128 stands for zero in the data rows.
Here is a table of points, one per row:
array([108, 183, 134, 103,  93,  18,  58, 203, 161, 132, 155, 107, 174, 130, 116, 107,  89, 214, 179,  84, 114,  78,  31, 104, 245, 114,  35])
array([ 89, 132, 122, 172, 144, 159,  90, 160, 225, 127, 104,  89,  56, 167, 101, 117, 115,  92, 131,  63, 171,  96, 115, 255, 151, 111, 132])
array([112,  86, 136, 101, 127, 180, 103, 129, 211,  97, 170, 115, 166, 144, 163, 159, 180, 100, 167, 152, 116, 206, 194, 170,  85, 143, 130])
array([109, 109, 196,  79,  73, 123,  73, 151,  83, 209,  75, 103, 149, 117, 127,  94, 172, 136, 110,  74, 150, 126, 151, 116, 148, 116, 125])
array([134, 197,  81, 113,  97,  62, 146, 133, 156, 119, 129, 100, 109,  86,  98, 153, 116, 164, 163, 130, 115, 110, 158, 219, 126,  57, 175])
array([110, 143, 136, 134, 166, 158, 198, 131, 188, 149, 164, 123,  98, 138, 147, 142,  76, 151, 149,  94, 144,  77, 175, 135, 169,  97, 144])
array([165,  67, 135, 139, 125, 120,  97,  89, 131, 155, 124, 145, 144, 158,  95, 153, 160,  62, 130, 159, 194, 172, 126, 129,  93, 130,  94])
array([ 90, 144, 148, 151, 132, 148, 204, 157,  32, 140,  73, 190,  78,   0, 115,  54, 152, 177, 108, 165, 121, 164, 136,  38, 118, 143,  99])
array([114, 132, 146, 130, 166, 128, 144,  71,  71, 141, 119,  71, 125, 199, 119, 166, 165, 132, 146, 181, 138, 164, 152, 143, 117, 119, 118])
array([171, 153, 174, 141,  93, 113, 109, 157, 156, 146, 184, 152, 120,  79, 165, 147, 154,  90, 159, 175, 150, 132,  97, 146, 167, 116, 195])
array([136,  90, 140, 173, 120, 127, 255, 143,  50,  71,  44, 152, 113,  90, 110,  46, 145, 194,  73, 143, 130, 116, 154,  90, 130, 161, 136])
array([ 88, 149,  97,  90, 144, 157, 138, 102, 190, 107, 146, 150, 225, 145, 162, 133, 160, 121, 104, 181,  78, 146, 196, 118,  39, 151, 142])
array([153, 163,  97, 190, 139, 165, 198,  85,  31, 140,  31, 222, 136, 169, 150,  90,  55, 174,   9, 179,  97, 142,  82,  52, 124, 139, 159])
array([144, 114,  68, 125,  98, 129, 111, 108, 164,  27, 216, 169, 155, 114, 165,  85,  92,  83, 167, 175, 125,  90, 253, 114,  52, 149, 114])
array([218, 161, 107, 110, 130, 224, 144, 147,  84,  62, 181, 131, 101,  90, 167, 168, 145, 155, 175, 167, 134, 103, 111, 119, 120, 132, 162])
array([ 44, 116, 128,  88, 125, 122, 101, 113, 128, 204,  86,  65, 147, 117,  82, 151, 167, 123, 111, 119, 126, 127,  85,  79, 102, 136, 145])
array([ 50, 116, 167,  73,  68,  92,  82, 173, 137, 167, 158, 125, 140, 142, 114, 141, 138,  37, 181,  94, 153, 137, 134,   0, 144, 143, 170])
array([165, 171,  84,  73, 127, 158,  80, 119,  91, 128,  92,  81, 148, 219, 178, 225, 134,  82, 173, 117,  99, 172,  70, 164,  78,  83, 103])
array([100, 162, 140,  74, 165, 105, 122, 175, 167,  57, 198, 122, 116, 150, 191, 127,  72, 136, 118, 120,  81,  67, 108, 169, 180, 174,  87])
array([ 72, 108, 132, 102, 129,  88,  26, 152, 109, 225,  72, 117, 129, 174, 136, 171,  70, 170, 112,  37, 133, 132,  78, 133, 184, 111, 165])
array([156,  85, 126, 182, 191,  92, 124,  57, 131, 122, 154, 140, 150, 101, 150, 109, 190,  75, 104, 181, 148, 163, 109, 137, 102, 123,  88])
array([ 85,  68, 138, 104, 150, 160, 100, 118, 152, 216, 124, 152, 139, 149, 111, 167, 140,  86, 179, 133, 151,  68,  97, 101, 210,  85, 107])
array([181, 106,  98, 175, 177,  85,  64,  74, 122, 101, 115, 103, 162, 164, 136, 133,  96,  96, 105,  32, 104, 126,  98, 167,  55, 199,  24])
array([155, 170, 100, 180, 163, 160, 186,  80,  95,  91, 124, 175,  92, 138,  31, 121,  93, 225, 105, 141, 106,  87, 165, 116, 118,  98, 196])
array([189, 143, 123, 220, 146,  93, 122, 176, 124, 109, 146,  96, 101,  92, 139, 139, 132,  71, 103, 101, 176, 165, 105, 175, 114, 157, 128])
array([136,  39, 140, 106,  55, 144, 228, 131, 139, 163,  64, 150, 103,  74, 106,  88, 118, 150,  73, 148,  87, 160,  97,  76, 126, 135, 175])
array([180, 148, 162, 128, 113, 148, 138, 122, 128,  51, 207, 111,  81, 137,  83,  70, 129, 160, 121, 114, 115, 131, 181, 183, 160, 132, 105])
These points spread out most along one direction. For each point below, how far along it does it lie, from 0 to 99? 50 is the average, and the first point above lies past it.
array([155, 170, 100, 180, 163, 160, 186,  80,  95,  91, 124, 175,  92, 138,  31, 121,  93, 225, 105, 141, 106,  87, 165, 116, 118,  98, 196]) : 27
array([156,  85, 126, 182, 191,  92, 124,  57, 131, 122, 154, 140, 150, 101, 150, 109, 190,  75, 104, 181, 148, 163, 109, 137, 102, 123,  88]) : 47
array([136,  39, 140, 106,  55, 144, 228, 131, 139, 163,  64, 150, 103,  74, 106,  88, 118, 150,  73, 148,  87, 160,  97,  76, 126, 135, 175]) : 28
array([109, 109, 196,  79,  73, 123,  73, 151,  83, 209,  75, 103, 149, 117, 127,  94, 172, 136, 110,  74, 150, 126, 151, 116, 148, 116, 125]) : 55
array([153, 163,  97, 190, 139, 165, 198,  85,  31, 140,  31, 222, 136, 169, 150,  90,  55, 174,   9, 179,  97, 142,  82,  52, 124, 139, 159]) : 15
array([108, 183, 134, 103,  93,  18,  58, 203, 161, 132, 155, 107, 174, 130, 116, 107,  89, 214, 179,  84, 114,  78,  31, 104, 245, 114,  35]) : 70
array([ 85,  68, 138, 104, 150, 160, 100, 118, 152, 216, 124, 152, 139, 149, 111, 167, 140,  86, 179, 133, 151,  68,  97, 101, 210,  85, 107]) : 63
array([136,  90, 140, 173, 120, 127, 255, 143,  50,  71,  44, 152, 113,  90, 110,  46, 145, 194,  73, 143, 130, 116, 154,  90, 130, 161, 136]) : 15
array([114, 132, 146, 130, 166, 128, 144,  71,  71, 141, 119,  71, 125, 199, 119, 166, 165, 132, 146, 181, 138, 164, 152, 143, 117, 119, 118]) : 50
array([ 72, 108, 132, 102, 129,  88,  26, 152, 109, 225,  72, 117, 129, 174, 136, 171,  70, 170, 112,  37, 133, 132,  78, 133, 184, 111, 165]) : 67
array([ 44, 116, 128,  88, 125, 122, 101, 113, 128, 204,  86,  65, 147, 117,  82, 151, 167, 123, 111, 119, 126, 127,  85,  79, 102, 136, 145]) : 55
array([144, 114,  68, 125,  98, 129, 111, 108, 164,  27, 216, 169, 155, 114, 165,  85,  92,  83, 167, 175, 125,  90, 253, 114,  52, 149, 114]) : 48
array([ 90, 144, 148, 151, 132, 148, 204, 157,  32, 140,  73, 190,  78,   0, 115,  54, 152, 177, 108, 165, 121, 164, 136,  38, 118, 143,  99]) : 17
array([134, 197,  81, 113,  97,  62, 146, 133, 156, 119, 129, 100, 109,  86,  98, 153, 116, 164, 163, 130, 115, 110, 158, 219, 126,  57, 175]) : 55
array([100, 162, 140,  74, 165, 105, 122, 175, 167,  57, 198, 122, 116, 150, 191, 127,  72, 136, 118, 120,  81,  67, 108, 169, 180, 174,  87]) : 62
array([ 50, 116, 167,  73,  68,  92,  82, 173, 137, 167, 158, 125, 140, 142, 114, 141, 138,  37, 181,  94, 153, 137, 134,   0, 144, 143, 170]) : 64
array([110, 143, 136, 134, 166, 158, 198, 131, 188, 149, 164, 123,  98, 138, 147, 142,  76, 151, 149,  94, 144,  77, 175, 135, 169,  97, 144]) : 52
array([180, 148, 162, 128, 113, 148, 138, 122, 128,  51, 207, 111,  81, 137,  83,  70, 129, 160, 121, 114, 115, 131, 181, 183, 160, 132, 105]) : 47
array([ 88, 149,  97,  90, 144, 157, 138, 102, 190, 107, 146, 150, 225, 145, 162, 133, 160, 121, 104, 181,  78, 146, 196, 118,  39, 151, 142]) : 48
array([218, 161, 107, 110, 130, 224, 144, 147,  84,  62, 181, 131, 101,  90, 167, 168, 145, 155, 175, 167, 134, 103, 111, 119, 120, 132, 162]) : 43
array([165, 171,  84,  73, 127, 158,  80, 119,  91, 128,  92,  81, 148, 219, 178, 225, 134,  82, 173, 117,  99, 172,  70, 164,  78,  83, 103]) : 68
